In the data rows, 128 means zero.
Here are some numbered points:
[137, 132, 134, 119, 142, 111, 134, 173, 128, 102, 123, 114, 117, 138, 148,
 104, 147, 116, 119, 112, 115, 143, 147, 110] 0
[100, 117, 143, 169, 82, 64, 162, 133, 124, 156, 111, 126, 160, 107, 169,
 51, 59, 70, 74, 88, 161, 83, 72, 92] 1
[145, 60, 155, 87, 93, 118, 132, 146, 164, 139, 119, 107, 152, 80, 141,
 150, 193, 134, 110, 134, 64, 63, 205, 88] 2
[120, 171, 122, 128, 169, 183, 193, 54, 27, 80, 131, 141, 129, 153, 185,
 46, 134, 47, 182, 162, 144, 52, 64, 134] 3
[105, 176, 186, 207, 128, 112, 89, 165, 144, 125, 112, 86, 115, 80, 148,
 7, 94, 25, 106, 56, 149, 100, 45, 92] 4
[162, 125, 119, 133, 117, 150, 112, 72, 119, 150, 201, 158, 166, 119, 122,
 147, 161, 162, 154, 123, 105, 156, 142, 224] 5
[172, 84, 125, 137, 72, 81, 153, 110, 94, 166, 169, 144, 118, 88, 65,
 90, 111, 154, 95, 107, 119, 86, 119, 161] 6
[107, 130, 175, 174, 163, 106, 151, 145, 97, 181, 73, 119, 122, 125, 166,
 86, 115, 58, 138, 100, 103, 118, 155, 110] 7
[106, 158, 162, 113, 145, 132, 71, 44, 118, 172, 170, 44, 154, 124, 170,
 192, 132, 126, 146, 80, 151, 133, 135, 185] 8
[152, 140, 222, 54, 106, 168, 113, 222, 195, 131, 101, 78, 85, 109, 168,
 177, 141, 133, 81, 95, 86, 110, 182, 69] 9
[146, 142, 122, 139, 112, 141, 122, 117, 119, 128, 134, 123, 116, 127, 138,
 118, 120, 114, 119, 134, 158, 120, 92, 131] 10
[160, 120, 151, 119, 137, 115, 156, 149, 133, 114, 145, 123, 125, 127, 143,
 115, 131, 112, 113, 126, 118, 127, 149, 117] 11
[109, 116, 94, 127, 70, 98, 94, 146, 141, 79, 134, 125, 218, 112, 117,
 143, 213, 156, 113, 221, 214, 124, 145, 110] 12
[80, 143, 115, 116, 102, 139, 146, 70, 140, 187, 169, 126, 156, 116, 67,
 126, 92, 159, 181, 109, 91, 165, 128, 211] 13
[80, 143, 135, 157, 104, 90, 173, 146, 111, 167, 72, 90, 118, 118, 124,
 141, 96, 109, 119, 107, 130, 111, 124, 125] 14
[184, 140, 168, 73, 106, 144, 116, 123, 183, 152, 178, 50, 70, 129, 74,
 125, 132, 114, 107, 122, 65, 136, 149, 115] 15
[105, 145, 163, 164, 118, 105, 148, 96, 95, 138, 95, 147, 123, 124, 138,
 136, 97, 121, 124, 94, 145, 151, 83, 126] 16
New points follow, each followed by the numbers of its three nearest points above by angle, seen from the average point of the numbered points, nearest first.
[155, 175, 116, 157, 86, 35, 43, 178, 98, 74, 182, 86, 133, 151, 75,
 79, 105, 85, 96, 73, 180, 114, 105, 92] 4 1 0
[124, 151, 141, 99, 133, 174, 173, 164, 121, 183, 116, 155, 140, 79, 152,
 178, 102, 117, 134, 165, 192, 113, 165, 118] 9 12 14
[126, 123, 120, 125, 143, 162, 156, 125, 132, 129, 119, 117, 118, 137, 112,
 137, 136, 127, 142, 134, 117, 153, 131, 148] 13 5 0
[118, 133, 132, 143, 117, 106, 133, 139, 126, 141, 128, 127, 141, 126, 144,
 110, 113, 105, 122, 125, 138, 120, 114, 115] 1 16 4
[129, 133, 155, 131, 119, 136, 143, 107, 158, 160, 138, 115, 134, 117, 84,
 131, 104, 123, 147, 118, 108, 160, 139, 196] 13 5 15
[109, 148, 120, 139, 118, 96, 164, 143, 110, 178, 78, 112, 106, 137, 143,
 120, 119, 115, 130, 125, 106, 121, 127, 119] 14 7 16
[148, 121, 136, 127, 151, 146, 125, 179, 136, 51, 109, 146, 66, 163, 140,
 120, 88, 143, 105, 144, 156, 148, 127, 38] 0 11 10
[133, 117, 106, 129, 88, 137, 166, 134, 122, 165, 118, 139, 162, 85, 153,
 101, 109, 105, 113, 131, 164, 99, 94, 130] 1 10 6
[71, 112, 167, 163, 179, 99, 122, 159, 136, 71, 89, 119, 156, 137, 69,
 156, 84, 108, 141, 135, 152, 192, 93, 80] 16 0 14
[176, 170, 167, 204, 154, 87, 57, 8, 49, 59, 189, 144, 144, 152, 168,
 72, 101, 77, 137, 165, 165, 113, 88, 155] 3 10 16
[140, 151, 135, 154, 115, 132, 127, 158, 127, 112, 121, 112, 122, 111, 126,
 98, 92, 93, 130, 108, 146, 122, 107, 124] 4 10 1
[157, 118, 209, 50, 169, 167, 148, 242, 217, 88, 166, 66, 125, 85, 97,
 207, 142, 194, 99, 65, 1, 139, 209, 69] 9 15 2
[185, 77, 31, 86, 148, 87, 59, 90, 143, 183, 142, 197, 121, 38, 107,
 78, 124, 107, 134, 88, 135, 111, 46, 24] 6 10 1
[126, 114, 100, 119, 118, 142, 127, 130, 123, 96, 151, 133, 137, 127, 95,
 125, 117, 140, 124, 139, 122, 138, 136, 130] 12 5 13
[114, 136, 190, 103, 162, 124, 153, 187, 156, 106, 180, 119, 163, 172, 121,
 201, 176, 189, 89, 211, 175, 121, 183, 159] 12 11 9
[115, 119, 98, 122, 88, 116, 158, 103, 109, 186, 106, 114, 141, 100, 131,
 115, 113, 108, 150, 105, 121, 130, 125, 169] 13 14 6
[172, 117, 108, 141, 131, 112, 122, 81, 102, 107, 112, 118, 67, 140, 120,
 112, 116, 86, 103, 136, 142, 128, 120, 120] 10 3 16
[153, 108, 152, 127, 146, 125, 162, 140, 141, 141, 116, 123, 128, 137, 147,
 113, 114, 96, 118, 133, 129, 123, 123, 115] 11 0 7
[150, 121, 164, 145, 125, 105, 154, 120, 118, 143, 126, 104, 128, 114, 147,
 116, 136, 90, 137, 115, 105, 82, 142, 156] 7 2 3
[219, 118, 126, 85, 134, 147, 197, 39, 100, 147, 128, 155, 87, 170, 87,
 128, 149, 74, 141, 110, 31, 119, 155, 136] 15 11 5
[149, 132, 148, 143, 77, 89, 88, 118, 153, 77, 163, 128, 156, 139, 138,
 112, 240, 251, 149, 195, 177, 84, 161, 139] 12 5 2
[129, 115, 93, 117, 94, 141, 126, 144, 154, 148, 127, 151, 164, 114, 115,
 111, 99, 137, 142, 121, 127, 150, 100, 115] 13 10 12
[140, 115, 141, 140, 135, 134, 166, 136, 126, 159, 107, 147, 138, 125, 157,
 145, 117, 113, 106, 134, 149, 147, 120, 139] 16 10 11
[90, 105, 98, 150, 106, 148, 147, 125, 113, 141, 120, 138, 160, 81, 117,
 122, 118, 121, 108, 115, 130, 127, 86, 124] 16 1 10
[111, 136, 162, 120, 111, 139, 179, 106, 117, 135, 94, 158, 173, 169, 202,
 146, 113, 138, 165, 142, 119, 89, 139, 110] 3 16 7
[127, 145, 149, 114, 153, 133, 154, 98, 124, 181, 121, 119, 72, 165, 123,
 118, 88, 89, 143, 105, 143, 157, 121, 173] 13 16 7
[124, 103, 195, 182, 226, 119, 205, 70, 81, 186, 47, 170, 33, 176, 201,
 115, 124, 131, 241, 86, 164, 113, 197, 152] 7 16 3
